In the data rows, the value 128 means zero.
Every row has a hidden score. How much higher is the second row's score than the first row's in each pair? 20 means about the same, 40 much higher and 0 much lower. The score is a weighted sum of the row's numbers plus the product of two more (or one squared), each taken from its middle value.
[168 129 136 152 154 139 131 142 130 124 114 139 132 105 133 105 157]
[120  97 133 139 118 136 151 126 113 138 139 145  97 118 110 156 162] 12
[100  93 101 119 111 136 201 134  75 134 105 143  25 148 114 147 186]
[ 54 145  94  87 118 117 151 143 122 130 130 133  99 192 117 140  90] 22
[101 145  69 152 154  94 151 184  82 157  82 158 101 165 134 138 146]
[234  99 149 202 206 100  69 141  83 127  78 127 167  18 181 110 188] 24
[ 90 129 134 115  90 117 139 100 147 144 145 128 121 150 112 162 106]
[129 115 169  84 133 137 113  89 112  79 144  83 122  94 132 129 116] 21
[219 116 167 150 194 109  53 132  94  91  97 109 181  21 175  93 143]
[101 131  79 133 119 118 163 143 127 159 115 149 101 166 121 156 143] 28
[133 120 128 126 136 129 128 128 129 132 123 127 128 123 119 136 137]
[129 132 125 144 154 102 113 127 119 129 105 129 151 109 146 147 123] 23
[133 127 120 125 122 139 133 138 136 135 144 142 122 142 121 130 144]
[153 124 129 134 150 120 108 121 102 105 103 123 140  89 159 118 142] 22
[ 80 112 163 113 120 115 114 127 124 140 173 114 125 160 108 169  80]
[ 88 133 142  85  81 155 158  96 162 108 169 110 101 165  84 133 107] 24
[118 150 164  42  75 204 192  45 203  56 178  87  97 138  80  78 116]
[141  94 143 141 122 147 144 140 123 139 137 133 107 127 127 129 141] 10
[126 125 119 122 118 128 148 119 129 120 124 117 116 122 125 128 144]
[ 80  97 152 119  64 133 157 104 155 164 183 139 105 167  79 182 122] 13
[118 134 123 136 132 115 118 141 131 146 129 129 134 145 128 142 113]
[180 116 162 200  87 138  89 133 207 194 197 158 186 124 113 145 122] 17
[166 124 147 177 104 168  95 181 189 195 179 176 161 178 129  94  99]
[108 113 128 165 162  73  87 164  65 152 112 150 148 112 169 176 123] 29
[131 116 155 102 129 142 127  91 119 101 134 109 116 103 133 142 132]
[ 76  95 127 153 101 129 151 150 115 173 155 144  78 167 106 172 156] 18
[118 145 130 112 120 136 124 120 151 123 141 118 133 148 125 120 113]
[120 153 115  99 162 125 106 155 112  95  99 108 131 139 150  82  96] 14
[119  93 116 138 118 136 178 118 106 136 119 134  78 119 112 159 175]
[137 135 151 133 126 153 111 147 157 144 152 139 146 140 128 110 112] 21
[ 85 117 141 115 130  98  98 123 109 135 138 124 150 144 126 156  87]
[143 148 155 114 129 122  80 105 169 121 152 109 188 116 137 116  90] 31
[115 132 113 123 120 114 149 127 122 134 119 124 104 138 115 139 133]
[118 159  90 146 135 109 128 159 129 154 106 147 130 152 135 130 117] 21
[ 73 115 126 103 100 126 161 111 137 140 141 121  89 153 105 164 126]
[ 94 122 138 131  82 128 118 121 151 152 174 128 136 152 114 157  91] 16
[158 178 144 138 127 129  75 122 190 144 139 126 212 125 138 111  74]
[ 76 117 122 127 110  99 126 141  98 153 137 129 130 156 124 168 105] 4
[150  82 148 164 112 117 144  77 144 139 137 128 122  78 120 187 189]
[134 130 146 127 115 127 119 115 149 129 147 122 153 121 126 133 115] 5
[138 202 140  90 159 109  59 116 171  93 117 103 210 129 149  79  54]
[158 143 168 129 110 174  93 138 173 134 167 142 158 137 137  80 104] 8
[188 113 214 126 120 150  57  97 168 111 200 112 198  91 141  96  84]
[136 123 168  99 114 152 117  89 150  90 161 108 136 107 123 113 102] 16
[118 160 120  76  89 181 198  75 187  87 140 106  78 150  99  84 127]
[147 131 122 118 144 127 147 106 120  98  98 123 116  99 131 106 152] 13
[154 136 111 162 168 112 103 140 112 125 101 137 136  97 149 125 147]
[125 120 170 120 147 113  64 119 101 104 140 101 158 111 147 138  83] 22
[140 138 114 119 120 127 124 121 145 128 129 126 145 126 129 124 125]
[108 140 136 104 112 134 141 110 142 128 133 127 129 144 116 128 118] 21
[ 97 105  72 160 107 123 184 148 108 175 118 165  76 165 105 163 181]
[109 114 125  72 159 100 156  81  68  41  76  81  89  82 148 122 147] 36
[187 120 248 106 126 146  23 103 186  92 208  80 219  95 145  85  40]
[196 170 111 149 175 120  98 132 126 104  72 137 167  76 164  69 145] 17
[122 148 131 108 116 120 118 118 151 110 139 124 151 142 127 116 103]
[134 114 137 135 121 130 128 124 134 130 140 129 110 124 131 127 130] 13
[145 127 117 135 119 122 132 133 137 126 124 129 132 130 124 127 129]
[135 132 119 140 143 128 136 138 119 124 111 129 122 114 139 125 145] 22
[197 125 114 145 125 161 174  82 155 108  89 130 111  62 131 107 219]
[144 161 120 117 116 154 151  96 162 101 126 124 120 119 117 100 142] 15
[141  97 132 167 108 129 142 103 146 152 142 130 132 105 111 171 161]
[129 123 121 133 130 129 128 132 125 129 125 133 134 127 140 128 138] 17
[114 126 125 109 148 118 144  90  95  80 103  92 110  90 136 138 140]
[ 87 115 108 118 142  96 138 122  97 127  96 124 123 118 130 159 131] 10
[115 190 119  40 147 147 115 144 127  65 109 111 133 171 140  45  60]
[125 107 103 161 111 118 157 107 132 153 123 137 104 110 117 169 174] 28
[176 160  98 107 179 133 131 145 106  74  63 116 139  88 166  69 146]
[137 117 128 134 116 122 124 115 141 130 126 126 130 121 120 139 142] 22
[168 149 179 113  62 213 130 107 249 140 211 126 148 163  84  65  95]
[ 77 148 108  87 158 101 143 123  74  96  97 115 101 129 142 138 108] 7
[129 148 125 111 131 140 118 125 139 117 127 125 144 127 122 110 115]
[157 166 128  99 169 148 110 164 104  95  88 128 131 131 170  45 106] 15
[ 64 144  68 136 106 112 155 153 133 169 136 166 114 198 112 164 111]
[173 135 163 155 116 168  84 136 171 150 169 147 157 132 138  92 100] 22
[143 125 110 133 147 116 127 130 105 122  98 135 125 101 142 134 144]
[106 157  96 124 128 107 123 155 142 137 125 147 141 163 127 118 107] 22
[161 129 174 133 123 158  77 120 150 119 170 124 164 117 134  99  87]
[102 147 106 122 117 122 149 134 130 148 125 131 113 159 122 131 118] 27
[127 114 126 121 115 134 150 119 136 130 128 131 122 118 122 143 142]
[193 101 255 113 116 173  36  64 176  87 216  83 196  64 147  86  72] 22
[135 110 131 156 127 120 126 112 132 140 127 135 138  99 123 165 154]
[148 181 164  71 122 144  93  96 198  76 140  90 197 112 134  72  66] 25
[148 133 123 137 142 119 118 120 138 127 124 136 151  95 130 133 134]
[133  84 196 110  97 152 122  64 169 116 209  94 121 109  98 149 124] 30
[135 117 142 142 130 135 123 130 138 130 137 127 138 128 136 117 121]
[118 177 105 117 123 136 127 152 140 131 120 140 137 160 135  87 100] 17
[ 90 148  88 104 105 131 170 135 144 137 126 137 107 176  94 127 122]
[141 126 148 118 120 127 113 104 143 115 140 123 131 119 132 121 119] 22
[130 107 156 148 108 147 112 120 145 147 168 124 141 136 116 129 114]
[102 135 123  94 151 110 133 111  95  90 100 103 117 112 135 130 125] 22
[ 91 160 141  73  86 148 125 105 185 112 181 101 135 170  92 118  65]
[160 119 161 110 128 144 108  95 149  87 146 112 138  95 132 103 121] 10
[137 125 124 129 126 124 132 123 118 124 125 123 129 122 119 136 139]
[121 139 127 140 145 118 120 143 118 143 119 139 143 131 136 131 129] 20
[ 94 139 113  37 168 118 168 118  74  45  77  90  72 130 135  96 108]
[118 111 111 151 138 107 126 133  94 145 105 141 118 106 136 159 156] 23
[ 51 133  99  35 114 140 213  86  99  62 104  78  47 156 109 145 120]
[141 164 115 148 146 107 102 155 128 155 119 158 164 133 140 119 106] 4
[130 130 110 137 127 125 134 138 129 143 116 138 118 136 120 139 150]
[113 174 131 116 134 121  86 131 158 125 131 121 183 144 137 108  70] 21
[106  83 138 172 106 123 133 148 109 179 145 158 109 143 108 180 151]
[ 71 131  99  80 132 119 178 125  67  91  92 110  62 154 120 132 130] 24
[119 179 102  91 146 129 108 135 139 104 106 126 153 160 139  82  84]
[115 125 145 131 138 106 105 136 119 140 136 131 139 147 129 144 105] 20
[139  95 139 151 118 136 140 121 123 137 132 119 125 107 137 143 159]
[169 152 139  90 100 194 183  63 198  74 138  95 102  98 101  79 148] 24
[139 152 112 131 121 118 119 114 163 131 115 127 166 115 129 124 130]
[142 126 146 131 132 138 113 124 127 124 125 128 139 118 116 115 131] 13
[129 120 135 144 120 113 117 143 125 143 138 132 134 139 134 130 121]
[ 90 183  45 130 132 127 176 183 147 165  84 170 113 205 114 121 130] 25
[106 146 116 107 114 129 142 116 149 119 130 121 121 138 107 127 125]
[124 149 125 115 132 121 118 133 143 119 123 126 154 128 135 115 114] 20
[116 123 139 122 116 145 130 113 136 125 140 127 122 134 122 134 120]
[132 102 133 144 141 117 115 108 100 125 117 129 134  86 130 178 150] 19
[128 123 129 158 167  68  56 176  78 149 107 140 179 108 154 155 103]
[138 115 210  98  90 154  95  76 168  99 201  83 150 122 113 119  82] 36
[132 119 114 144 144 124 133 140 109 141 113 137 109 131 139 135 148]
[138 117 116 130 119 151 175 123 137 131 126 134  87 124 127 120 170] 21
[126 111 116 159 144 111 120 155 106 143 118 155 128 132 143 144 148]
[150 112 117 132 120 145 157 119 136 114 117 130  94 106 114 114 182] 16
[154 127 167 158 134 133  69 169 138 163 158 146 168 131 137 115 108]
[ 90 152 103  72 128 124 135 132 111 107 103 118 116 154 128 126 110] 29
[101 125 122 134 127 106 103 149 110 145 139 132 143 149 139 152 101]
[111 149  99 123 133 138 152 150 131 137 114 140 112 160 121 124 119] 24
[166 114 107 172 150  97 121 144 103 138  91 139 141  88 146 146 173]
[ 90 129 102 109 139  96 171 100 104  97  93 107 107 118 122 154 151] 31
[120 104 145 132 121 112 149  97 114 125 112 114 109 100 119 165 159]
[148 113 146 115 142 137 133 110 133  89 122 105 115 102 137 111 137] 18
[132  60 197 130 141 127  97  90  83 100 163  88 122  75 125 162 124]
[145 122 139 151 143 126 105 136 121 138 129 130 151 114 136 126 134] 25
[121 100 120 147 125 131 147 146  98 151 127 143  91 131 128 158 161]
[ 81 204  26 106 126 130 181 191 136 152  83 174  89 229 127  82 118] 20
[ 72 136 126  92  86 132 153 114 144 134 158 124 111 190  97 144  97]
[101 112 120  98 115 138 184  87 125 109 128 109  84 124  98 157 160] 23
[125 104 127 137 128 116 132 134 112 144 134 129 116 123 131 139 140]
[166  63 176 167 102 151 111  95 148 145 169 115 131  76 119 153 166] 25
[112 127 118 132 137 112 124 147 112 130 119 130 128 139 126 143 110]
[131 130 158 113 112 140 118 101 146 112 150 106 135 112 128 116 103] 23
[118 138 111 135 149 110 125 136 107 118 108 123 124 115 143 131 138]
[ 96 182 111  61 154 134 138 142 112  65  97 106 107 149 140  70  78] 13
[103 183  66  88 166 118 135 178 108 117  89 146 126 192 154  79  93]
[119 113 128 149 122 129 137 119 132 146 147 133 141 141 126 153 131] 33
[127 107 146 140 142 110  91 148 111 145 134 149 148 140 134 150 109]
[132 140 165  74  83 177 158  60 192  86 165  93 130 132 109  92 110] 37
[ 54 165  48  53 165  88 193 133  48  63  32 105  65 146 129 134 135]
[128 100 140 152 139 107 121 125 114 135 129 120 124 104 124 163 144] 21
[111 152 102 139 138 100 129 152 120 151 111 152 140 152 129 133 130]
[115 138 124 127 135 127 144 131 116 120 124 135 115 128 125 131 143] 21
[ 24 111 130  67  96 132 177 129 100 134 148 115  55 204  85 177  88]
[124 144 131 106 119 139 116 121 138 105 140 113 134 120 136 114 105] 13
[122 120 126 126 115 130 133 130 139 133 127 137 141 129 119 123 127]
[130 102 177 139  48 200 128 145 197 189 241 146 129 205  84 118  89] 27
[172 133 231  76 130 163  81  33 184  49 184  52 171  71 127  73  69]
[ 84 132  95 126 193  68 112 179  32 119  60 127 102 133 169 141 111] 5
[126 146 113 115 140 110 131 110 124  98  97 117 137 106 129 133 124]
[229 147  63 174 207 111 142 140  80  90  15 144 136  12 178  87 252] 27
[172 106 173 187  75 176  83 160 198 206 210 163 169 163 108 114 104]
[115 121 119 134 125 139 153 140 122 138 134 141 109 144 121 128 149] 20
[137 170 132  90 134 152 109 124 151  92 129 111 150 145 125  65  88]
[ 85 155  61 139 133 110 148 180 120 168  93 163 121 177 116 147 127] 21
[124 121 111 150 147 119 123 149 103 142 103 146 129 141 139 134 142]
[ 85 168  43 130 115 115 187 159 133 186  90 181  95 198 105 140 138] 17
[ 81 120 118 101 119 110 177  90 101  92 116 111  81 129 106 159 139]
[111 135 131 134 122 117 120 135 132 136 130 128 134 149 111 139 105] 18
[162 141 125 137 166 118 101 152 102 114  97 131 142  87 163 108 123]
[124 120 115 151 138 108 138 151  93 146 108 138 114 125 125 143 151] 24
[113 128 123 121 117 144 149 112 136 129 137 121 114 141 109 130 129]
[137 115 159 126 128 120  98 118 117 114 142 110 154 113 145 123 111] 21
[126 119 130 121 145 119 131 131  90 108 117 124 116 113 143 130 133]
[131 139 116 108 132 125 141 131 122 106 108 120 120 117 138 126 146] 27
[167 112  89 229 198  60  81 182  42 179  60 182 172  68 188 168 189]
[136 145 118 147 119 142 142 128 144 140 126 139 124 133 114 130 131] 21
[168  89 139 202  89 125 124 116 173 210 168 158 152  97 106 183 186]
[133 109 105 116 109 152 192 112 121 118 113 128  73 124 118 136 192] 23
[146 135 164 145 116 139  83 135 160 154 167 133 170 135 130 122  94]
[119 133 142  90 111 157 152  88 161 102 145 100 114 138 109 111 110] 24
[140 121 139 130 128 126 132 110 135 122 133 128 124 124 125 125 125]
[108 106 140 118 106 127 130 115 138 135 151 125 123 141 114 145 115] 17
[143  84 134 149 126 113 144 100 105 130 125 114 114  65 123 168 185]
[ 99  78 161 156  57 153 143  82 182 188 220 137 109 151  73 200 132] 21
[126 159 139 113 101 167 100 166 171 135 151 146 146 197 134  77  67]
[ 50 126 137  56  56 180 223  68 174  93 182  94  37 201  67 146 110] 29
[129 116 113 162 158 108 104 166  91 156  99 149 150 128 149 136 131]
[122  95  66 145 200  86 182 134  14 102  27 122  62  68 156 153 221] 27
[124 117 111 156 128 113 131 141 105 142 107 143 121 111 141 149 167]
[193  89 132 206 123 143 116 119 159 171 140 153 142  77 127 143 178] 15
[126 128 140 129 121 125 107 138 147 140 146 122 140 147 126 127 104]
[109 130 108 115 144 119 136 144  97 121 101 126 115 135 137 140 129] 18
[134 191 123 105 115 143 104 123 203 121 145 119 180 162 126  80  71]
[121  75  97 174 131 125 170 155  81 174 114 158  59 137 120 172 195] 5
[ 91 216 124  14 168 149 112 177 106  39  98  89 121 209 157   8   8]
[177 122 106 180 181 106 102 148  93 134  84 147 155  78 168 121 180] 26
[142 122 131 140 132 115 130 130 123 118 122 130 125 118 126 126 140]
[107 109 101 137 137 109 152  96 107 124 107 114 103  92 108 178 182] 24
[129 126 146 132 126 121 109 139 136 139 138 144 140 133 137 132 110]
[189 219 109 129 181  90  40 144 170  99  87 122 239  95 173  55  76] 29
[ 89  71 107 130 107 141 205 117  65 126 112 127  33 130 111 167 198]
[108 123 131 122 120 124 135 112 131 124 125 121 124 133 122 144 114] 23
[122 128 116 119 124 125 139 122 104 120 119 130 100 122 127 134 151]
[139 149 147 110 128 137  99 171 130 119 140 128 144 168 144  83  87] 21
[ 87 170  63  97 129 132 171 162 133 138  90 149 106 186 131 109 113]
[140 140 207  87 143 118  43  91 155  76 168  79 204  85 145 109  46] 20
[114 135 119 130 110 152 149 134 156 143 148 133 124 152 110 112 122]
[118 162 127  77 105 176 152 139 182  93 161 111 121 176 115  64  86] 22
[121  91 113 149 134  96 150 100  85 145 100 135 105  83 135 188 182]
[182 150 139 107 108 175 160  88 184 103 140 104 124 108 115  80 155] 31
[151 112 186 154  67 183 104 124 199 189 225 142 149 162  97 122 102]
[146  53 157 193 109 125 145  94 111 160 145 141 108  68 107 193 212] 20
[139 144  86 148 147 118 138 146 112 145  97 142 127 124 138 120 154]
[137  94  99 163 107 123 159 104 127 162 122 148 119 109 113 173 187] 21
[132 125 108 142 125 124 141 140 122 137 114 141 117 133 130 132 132]
[116  99 142 124 125 122 137 123 105 128 126 112 122 104 138 148 133] 22
[151 156 127 112 136 129 115 145 147 119 124 119 146 130 130  93 111]
[132 127 121 125 139 134 134 133 114 125 111 126 132 114 134 128 142] 19
[183 112  98 173 101 182 190 113 161 138 116 152  93  93 111 117 229]
[105 152  85 120 132 109 144 153 117 141 103 136 116 177 129 113 108] 14
[133 149 130 133 133 130 106 131 148 127 127 135 156 130 132 106 105]
[169 144 183 115 143 126  65 112 147  96 143  94 197  90 142  98  86] 27
